In the rows, 128 means zero.
Where one turn sends some rows of the set: a few examples, then the rows asked:
K_809: [ 97  80 187 136 118  96 126 146 130 160 124 130 106 115 103 142 144 130
 154 138]
K_209: [130 144 112  74 110 148 133 130 135 123  95 163 134 156 137 110  97 127
 150 122]
K_594: [150 134 125  69 121 154 134 148 114 152 112 169 110 154 143 115 133 115
 138 102]
K_320: [107  84 113 137 110 153 143  85 139 124 123 106 148 141 144 180 114 115
 112 137]
K_113: [152 155 137 124 156 109 144 123 122 139 135 143 105 163 136 147 128 108
  71 102]
K_802: [133  59 125 136 113 152 120 102 126 139  94 117 113 114 148 143 105 115
 105 129]
K_416: [128 173 100  89 100 142 142 116 176 138 129 152 126 147 140 122 115 125
 144 124]
K_168: [147  73 141 135 116 174 129 138 131 135 145 122 108 100 139 125 132 129
  82 127]
K_972: [121  99 129 135 112 174 149 123 146 120 174 111 143 127 137 163 141 131
  91 134]
K_185: [132 132 158 117 140 109 133 125 103 123 125 159 123 177 141 118 105 141
  77 109]
K_831: [137 143 123 135 122 115 122 137 133 131 119  62 101 124 119 142 127  89
 179 137]
K_806: [ 99  96 169 135 107  90 123 152 160 153 145 110 107 129  76 144 154 131
 122 119]
K_881: [143 177 134 143 154 110 153 101 150 134 133 146 104 130 154 140 104 111
 100 134]
K_800: [123 124 161 137 107 125 114 145 117 135 132  90 103 116 142 102 117 128
 191 155]
K_112: [129 132 130 118 105 111 113 150 124 133 146  59 113 171 102 143 154 108
 144 108]
K_298: [101 118 147 135 126  97 137 153 159 122 126  95 125 117  64 163 135 112
 135 131]
K_354: [ 99 103 165 139 138 102 143 147 129 130 107 115 122 102  91 162 125 110
 167 151]
K_675: [122 153 156 134 135 110 142 104 132 118 122 160 123 144 159 111  79 146
 106 144]
K_201: [114 110 167 118  91 119 105 158 111 136 158  90 116 163 124 105 145 145
 157 124]
K_638: [148 162 117  85 111 150 141 132 157 167 146 160 103 146 147 127 151 114
 132 106]

K_112 goes to K_831
K_972 goes to K_320
K_809 goes to K_806
Now find these:
K_209 goes to K_594
K_881 goes to K_675

Where one turn sends some rows of the set: a few examples, then the rows asked:
K_65: [ 94 177 186 126 148 119 126 119 136 121 120 144 123 123 129 113  89  87
 138 201 173 186 121]
K_207: [131 154 175 135  98 100 123 147 184 133 138 106 128 109 147  92 133 108
 128 110 151 119 165]
K_122: [135 151 162 124  94 106 120 156 182 134 140  82 139 122 126 115 128  81
 100 117 148 119 152]
K_42: [113 145 170 137  93 110 102 139 197 134 137 123 151 107 136  89 138 107
 148 113 145 117 140]
K_328: [119 147 149 129 126 186 118 161 150 153  86 192 155 112 165 120 123  65
 140 148 134 163 113]
K_313: [117 192 156 105 117 145 104 131 113 148 122 132 128 111 120 123  69 103
 121 191 159 192 143]
K_78: [131 151 172 129  95 106 119 144 185 120 134 116 141 123 118  98 135  73
 121 122 147 103 137]
K_382: [136 193 144 148 118 126  60 150 120 144 137 138  92  97 145 100  99  97
  95 169 142 156 104]
K_834: [102 161 186 174 138  92  98 148 142 117 138 137  95 109 167 118 121  85
 115 167 166 170  76]
K_743: [140 151 177 165 106 144 106 179 137 167  99 145 163  98 169 136  88  79
 104 132 145 181  86]
K_184: [127 120 135 147 129 134 104 131 121 114 135 138  76 105 155 124 135 107
 118 183 126 203 130]
K_660: [128  95 146 162 130 168 120 154 150 145 101 139 137  97 157 126 128  91
 114 157 118 213 107]
K_391: [ 72 165 163 116 160 119 149 162 132 125 123 136  92 120 171 121 128  66
 109 148 158 181 125]
K_689: [110 141 159 142 115 150  99 141 166 137  98 186 183 120 167 147 101  81
 121 138  97 200 110]
K_255: [ 83 149 198 120 123 128 130 136 124 143 112 148 169 108 142 131  82  84
 142 165 157 202 103]
K_516: [103 146 197 169 124 113 103 168 139 147 117 136 165  79 181 144 106  73
 123 132 121 177  77]
K_476: [120 152 156 112 124  98 114 172 201 126 111 137 151 118 128  91 104  98
 119 168 149  96 148]
K_839: [120 194 125 128 139 128  85 132 155 137 133 147 105 145 151 133  91 115
  77 172 132 197 147]
K_803: [107 186 166 155 110 103  67 142 128 119 144 123  87  98 152 130 116 101
 115 180 162 165  94]
K_471: [142 121 120 150 146 155 103 141 121 159 129 151 120 106 157 113 110  96
  95 165  97 193 141]
K_123: [122 146 157 134 108 108 114 158 191 163 148  98 144 120 143  91 122 117
 102 103 154 131 156]
K_650: [106 118 131 107 112 102 109 192 178 138 120 122 148 100 143  84 115 105
  98 123 118 117 141]
K_293: [ 96 122 161  93  83  99 109 184 185 125 119 126 149 125 132 109 111 111
 117 140 174 125 120]
K_405: [110 151 114 112 126 162  81 150 133 174 151 175 131 137 171 146 119 106
 110 176 154 166 136]
K_172: [115 108 145 134 115 113 115 190 215 119 106 113 134 117 150 108 136 116
 109 151 155 127 129]
K_937: [165 183 150 159 114 129  71 156 119 166 131 154 126 101 168 131  90  98
  96 175 131 147 128]
K_955: [ 94 155 185 149 129 137 117 138 177 107  88 171 166 112 164 136 111  74
 144 145 110 204 104]
K_277: [ 95 177 117 120 151 162  85 155 153 155 133 127 105 133 142 119 119  90
  96 183 171 180 125]
K_158: [ 95 117 133 110 107  93  87 178 186 125 131 128 142  96 139  91 130 110
 119 141 116 116 133]
K_321: [ 98 193 137 123 145 111  90 131 146 102 129 127  87 126 143 124 110  98
  88 160 125 203 139]
K_583: [115 134 162 151 109 126  99 148 211 162 139 110 162 120 138  97 131 115
 126 120 159 125 132]
K_223: [125 133 156 134 104 109 106 150 197 159 151  91 169 133 130 126 129  88
 102 129 147 115 141]
K_519: [129 167 178 131 135 154 122 142 137 169 103 144 174 113 142 147  74  96
 128 195 150 185 145]
K_812: [ 74 172 139 117 156 120 106 158 137 134 145 107  97 112 169 152 134  88
 112 183 150 184 143]
K_194: [ 89 158 182 142 133 116 129 135 161  80  97 159 118 122 163 129 123  71
 127 139 128 206 102]
K_822: [ 99 147 178 123 118 146 140 166 132 131  99 172 147  93 187 154 131  63
 156 143 131 172 130]
K_693: [ 88 164 194 177 153 103 105 156 153 126 113 124 141  91 160 121 112  64
 121 154 140 168  68]
K_424: [ 90 112 153 159 158 129 116 134 134 115 126 140 116  88 154 111 136  82
 134 168  98 198 106]
K_364: [136 171 122 136 117 153  70 138 161 151 121 150 140 136 159 155  97 112
  85 174 123 200 143]
K_902: [127 160 137 132 111 172  82 144 170 159  99 168 174 133 158 142  87 102
 102 149 121 205 125]
K_433: [ 80 181 165 126 133  99 113 126 149  84 120 141  95 123 159 127 112  92
 118 148 134 206 125]
K_856: [122 124 165 128  87 112 107 137 190 136 144 124 166 135 127 112 137  79
 122 125 153 108 121]
K_434: [109 141 163 113 131  87 121 180 202 133 113 122 175 115 145 116 104 100
 112 163 145 106 154]
K_126: [166 174 161 178 107 153  78 175 142 164  99 132 147  86 170 140  97  89
 103 158 133 164 116]
K_987: [138 113 146 128  99 109 112 183 197 116 112 132 123 117 158 111 136 119
 115 156 152 117 153]
K_457: [ 74 169 168 126 141 148 138 171 145 109  87 125 117  85 161 124 135  53
 142 143 133 188 118]
K_671: [115 164 128 128 117 186  72 152 157 165 112 165 162 103 156 150 126  86
 144 180 129 162 133]
K_710: [115 139 153  92  73 112 108 191 185 124 105 109 150 105 127 114 102 113
 116 142 160 124 139]

K_822 goes to K_457
K_172 goes to K_293
K_519 goes to K_660
Now find these:
K_937 goes to K_126
K_955 goes to K_194
K_123 goes to K_223

